One turn moves each row of this set onto another row. After a few examples, where does it send each row asked below?
simum: [ -3.1 -18.2  17.8  46.3  13.7  -7.6  23.9 -10.0   2.6  21.0  47.3 -21.2
 -17.2]
nubet: [  6.2 -39.0 -30.7   5.6  26.3   8.4 -21.7  13.8  -3.8 -35.7  19.0  -4.0
  36.4]
Notos: [ 17.0  -7.7 -17.4  38.3  31.4  -4.1  23.5 -26.0  28.5  -3.4  36.2 -10.2
 -18.5]
Sipa: [-22.0  -6.6  17.4 -28.7  36.8  43.3   3.5 -15.3  -0.6  17.1 -26.1 -23.6
 -14.1]
vunag: [-29.7  -5.8  23.7 -26.8  30.4  43.9  -2.4 -12.7 -12.2   7.0 -15.3 -21.6
 -19.0]
vope: [  4.4  -9.1  -8.7  37.1  19.4  -1.2   8.7 -17.0  -0.5 -30.0  52.8  -2.6
 -19.5]
Rarog: [-33.7   5.8  33.8 -21.9  19.2  24.4   9.0 -20.0 -13.7  17.0  -7.1 -19.1
 -27.7]
boma: [  2.2 -16.8   9.0  13.5  13.4   0.5  48.8   1.7  33.1  41.9   9.0 -34.7
 -11.8]
popi: [ 11.8 -15.0 -26.9  28.7  20.0  -8.2   0.8   2.6 -21.0 -45.2  38.9  -1.5
   5.9]
Kek: [ 24.7 -35.5 -26.0  24.6  26.4 -23.1  24.1  13.0  -4.7  17.8  -2.4 -26.2
  38.1]
Nofu: [-13.1 -28.0  -3.0  18.4  16.8  19.0 -23.6   2.2  -4.9 -38.5  53.1  -0.7
   4.7]
bosor: [ 18.5 -39.6 -41.0   8.0  38.4   5.3  -0.9  -1.4  33.2  -0.7  -2.3 -11.8
  34.5]
Fen: [-34.9  -0.8  29.5 -29.3  13.3  22.3  -3.6  -3.1 -39.6  -7.4  -7.1 -16.0
 -10.4]
zet: [ 10.9 -33.1 -12.7  25.7  12.8 -22.0   6.6  26.7 -41.8 -12.0  19.9 -18.1
  35.4]
siv: [ 16.5 -24.9  -3.7  39.4  26.6 -18.7  36.3  -9.8  19.8  39.4  13.5 -28.3
   5.9]
vup: [  3.8 -32.5 -10.7  -4.9   2.5  -6.7  19.7  46.6 -28.5 -14.9  -1.9 -25.9
  35.2]
Mivo: [-11.7 -21.1   5.7  26.6  24.1  22.0  -5.6 -21.5  32.0  -4.5  54.5  -8.7
 -18.6]
nom: [ 15.7 -27.8 -18.7  -1.9  16.6  -9.4  41.5  25.0  13.7  25.6 -18.4 -33.5
  29.5]
Fimas: [  7.0 -27.1 -17.0  20.0  37.7  15.2   6.3 -23.1  56.5  18.0  19.5 -15.3
   0.6]
zibak: [-26.7  -7.7  18.7 -35.1  27.5  43.0  -9.6  -3.5 -24.2  -4.0 -19.8 -17.8
  -8.2]
gove: [-15.1 -11.8   7.4 -34.4  36.9  40.1   1.0  -5.9  -5.8  11.0 -35.7 -23.8
  -0.5]
Sufod: [ 28.5 -20.2 -44.7  21.7  30.3 -15.7   8.4   3.8  -3.6 -30.2  11.0  -6.8
  24.0]
keb: [ -6.6 -23.0  13.2  40.3   4.8 -11.5  10.9  11.2 -35.5 -11.7  49.1 -14.7
   1.0]
Koga: [-22.3 -13.0  35.1  22.0  -1.1   8.7  33.2   7.2   3.5  11.3  44.1 -24.1
 -27.4]
sol: [-16.8 -21.6  20.3   8.8  -8.6   4.8  14.1  34.4 -36.9 -22.6  36.9 -20.9
   1.1]
foro: [-20.3  -7.3   4.6 -37.6  20.6  13.8  -0.4   5.9 -38.8  -5.0 -29.9 -20.5
  12.9]
Fadun: [-21.3 -11.5   8.4 -37.0  32.9  38.8  -7.2  -0.7 -21.3  -1.8 -31.3 -20.6
   3.1]
bik: [-20.2  -0.3  17.9 -26.6  29.4  17.4  20.5 -21.0   3.1  31.3 -28.4 -25.5
 -13.2]
Vanor: [-10.9  -6.2   0.2 -36.3  29.9  13.1  11.3  -5.6 -12.0  20.0 -45.3 -24.3
  11.6]
Pulo: [ 31.6 -16.3 -39.9  27.8  37.2 -13.4  22.9 -17.2  27.4  -4.5   8.6 -12.5
   8.2]

Nofu goes to Fimas
bik goes to foro
Now these:
zibak goes to Sipa
nom goes to sol
Sufod goes to vope
Kek goes to keb

One turn moves each row of this set onto another row. After a few examples, where does it send each row asked below?
bapa: [  8.5  14.2  68.2 -15.8  -9.1  41.0 -25.5  28.8  26.9  47.2  37.3   1.3
  33.2 -21.2 -19.8 -24.4  -8.1 -13.8  13.8   1.3 -43.2]
masez: [ 41.6  36.0  58.2  -9.6  28.2 -31.2   6.5  38.0   1.2  41.6   3.4   1.5
  20.9 -30.1  11.5 -51.7  11.6  38.5  16.7 -29.0 -35.7]
sogub: [  5.2  10.2  14.9 -50.9  16.4  15.8 -45.1  28.5 -25.6  63.4  18.1 -16.6
  18.0  -6.8  -8.9  -2.2 -36.0  36.0 -59.8 -40.1 -31.3]
Lef: [ -0.2 -11.5  12.1  -5.7  50.4  53.7 -12.3  14.0 -18.5  42.8  35.5 -29.4
  12.5 -13.0 -11.5  12.1 -43.8  42.3 -32.0 -16.5 -30.8]
Dini: [ 11.3  27.2  51.3  -2.2  46.5  -4.6  21.7  14.0 -11.2  14.6  17.9  -0.9
   5.9 -55.0  27.7 -41.1 -37.0  31.6  39.9 -41.0 -24.5]
dute: [ 13.5  -2.4  48.1 -35.5  24.4 -24.0  18.1 -25.1  19.3  71.0   4.3  -3.5
   2.2 -43.8  -4.2 -22.6 -39.9  -8.4   0.2  -4.6  24.2]
feden: [ 38.5  20.4  43.7 -21.1  35.4 -30.0  25.3  -4.9 -11.6  47.6 -16.7 -27.6
  29.6 -27.6  33.1 -46.6 -35.6  32.0   0.8 -52.2 -23.7]
bagi: [ 28.6  22.8  37.2 -57.1  44.8 -13.3 -31.2  32.1 -56.1  49.2  32.7  -7.3
  54.3   1.4 -15.9 -18.5  -1.3  37.8  -6.0 -11.3 -21.8]
zezo: [-19.6  13.9  58.4  -9.5   6.5  47.3 -11.6  11.2  20.7  30.8  49.6   0.2
  16.6 -46.3 -15.8 -20.2 -47.7 -21.6  15.4 -21.2 -29.6]
Gesug: [-20.2  12.2  71.0 -27.3 -19.2   5.9   0.7  -8.5  20.2  39.0   9.4   4.8
 -14.1 -58.6  -0.9 -24.8 -21.8  -5.1  12.4 -14.0 -24.1]
dos: [ 40.9  -6.1  62.1 -36.1  -4.6   2.6   5.2 -19.1  23.1  75.2  10.5  -3.7
   6.6 -25.1 -16.2  -9.6   6.8  19.8  31.7  -2.6 -27.4]
gumo: [ 43.2 -16.7  50.0 -40.1  14.7 -11.8  13.9 -26.6  23.3  83.1   1.2  -8.7
  13.7 -24.4  -1.0 -14.4 -16.2   6.0  14.7  -0.1   5.6]
gubo: [-13.8  17.6  26.3  19.0  65.0  28.3 -12.8   1.1 -16.2  15.6  36.5 -18.4
  14.1 -25.1 -10.0 -19.3 -24.1  23.0 -38.9 -53.8 -25.8]
zafof: [ 23.2  24.0  61.3  -6.2  26.3  -4.3   0.7  36.8  -0.1  17.9   5.7   2.4
  16.1 -38.5  44.7 -50.9  -8.3  27.4  27.9 -27.6 -34.8]
bim: [  4.0  13.6   4.5 -18.3  42.3  33.0 -29.1  11.3 -18.6  62.3  25.1 -22.0
   2.6  -8.2 -34.3   4.1 -37.5  44.2 -48.5 -44.1 -29.9]
bom: [  8.5  13.2  16.3 -22.9  57.6   5.4 -31.1  -4.4 -20.1  37.9  26.3 -15.1
  20.2 -13.4  11.5 -20.8 -35.6  21.6 -52.4 -78.2  -9.0]
ket: [  9.5  19.5  49.6 -19.6  40.3  20.3 -24.3  35.2 -48.4  22.6  21.9 -19.4
  54.2   1.1  -2.3 -26.7   5.1  29.7  -5.1  16.5 -41.2]
Kup: [ -5.7  11.8  22.9 -30.9  42.6  16.3 -29.9  57.5 -36.4  49.8  36.8  -5.8
  24.7 -14.5 -27.3  -5.4 -24.9  33.7 -28.8  22.3 -15.2]
kuv: [ 49.4  15.3  49.3 -24.5  27.8 -43.8  31.3  16.6  -7.2  49.0  12.1 -18.6
  32.4 -32.8  12.4 -34.1  -7.0  48.5  12.1 -48.1 -35.3]
Pubam: [ -4.8  -1.7  22.1  -8.3  49.5  48.7 -28.3  37.0 -24.1  39.6  19.6 -20.2
  23.5  -5.9  -1.9  -5.4 -34.9  26.9 -33.3  23.7 -19.4]
Nube: [  9.8  14.1  71.6 -27.3 -20.6  11.6  -5.9 -10.0  23.6  55.3   6.3   3.7
  -9.1 -40.0 -17.7 -19.7   6.5  10.8  25.5  -7.3 -38.4]
lur: [-17.3  22.5  39.9 -19.0  26.5  20.7  -1.7 -13.3  13.0  52.7  35.9  -7.0
  15.0 -42.4 -26.9 -23.3 -76.4 -28.5  -3.7 -38.1   0.6]
Feso: [ 28.6   5.8  22.4 -63.0  45.6 -16.8 -31.1  11.7 -42.6  50.7  40.7 -10.0
  43.4  -6.7   6.6 -10.3 -27.3  33.4 -28.9 -61.4 -11.1]
Sopi: [ -0.1  -0.7  22.6 -60.1  18.7   3.3 -33.0  51.7 -37.9  51.2  44.1 -10.6
  29.3 -17.5 -12.7   5.0 -30.8  41.8 -40.2 -11.4 -28.2]
kir: [-17.3   3.3  57.4 -30.8   7.2 -15.9  17.1 -17.1  15.6  46.7  17.9   2.6
 -10.6 -65.8  -3.2 -22.5 -43.0 -10.4   1.5 -14.2   6.6]
zeku: [ 41.3   8.3  57.3 -34.9  -2.1   7.4 -11.5  21.6  22.2  77.9  37.1  -5.4
  51.0  -7.7 -42.8 -16.6   0.3   0.0   8.0   0.7 -33.1]
vaku: [ 18.9  43.0  39.1  -2.7  54.6 -17.5  22.1  -2.8 -14.8  38.1 -10.0 -13.1
   6.4 -39.6  13.0 -50.8 -43.8  25.9  18.6 -48.8 -11.9]
tosar: [ 45.3  -9.4  44.7 -53.6   8.3 -11.6   3.4  -3.2  13.6  89.0  33.6 -21.9
  60.3  -9.2 -29.4 -10.3 -36.1  -3.4  -7.4 -19.1 -12.8]
dusep: [-11.6   7.5  45.3  14.7  50.1  40.6  -6.0  19.7 -30.5   1.7  36.4 -24.8
  36.1 -20.6  -1.6 -16.4  -9.3  28.6 -15.2  -7.5 -46.6]
Toso: [ 15.6   7.0  35.2 -43.1  22.1  -1.7   0.2 -20.5  10.6  80.4  18.9 -22.0
  41.5 -20.3 -19.1 -20.3 -72.9 -23.8 -19.9 -35.7   6.5]

ket goes to bagi
sogub goes to bim
zafof goes to masez
Now these:
dos goes to gumo
bapa goes to zeku

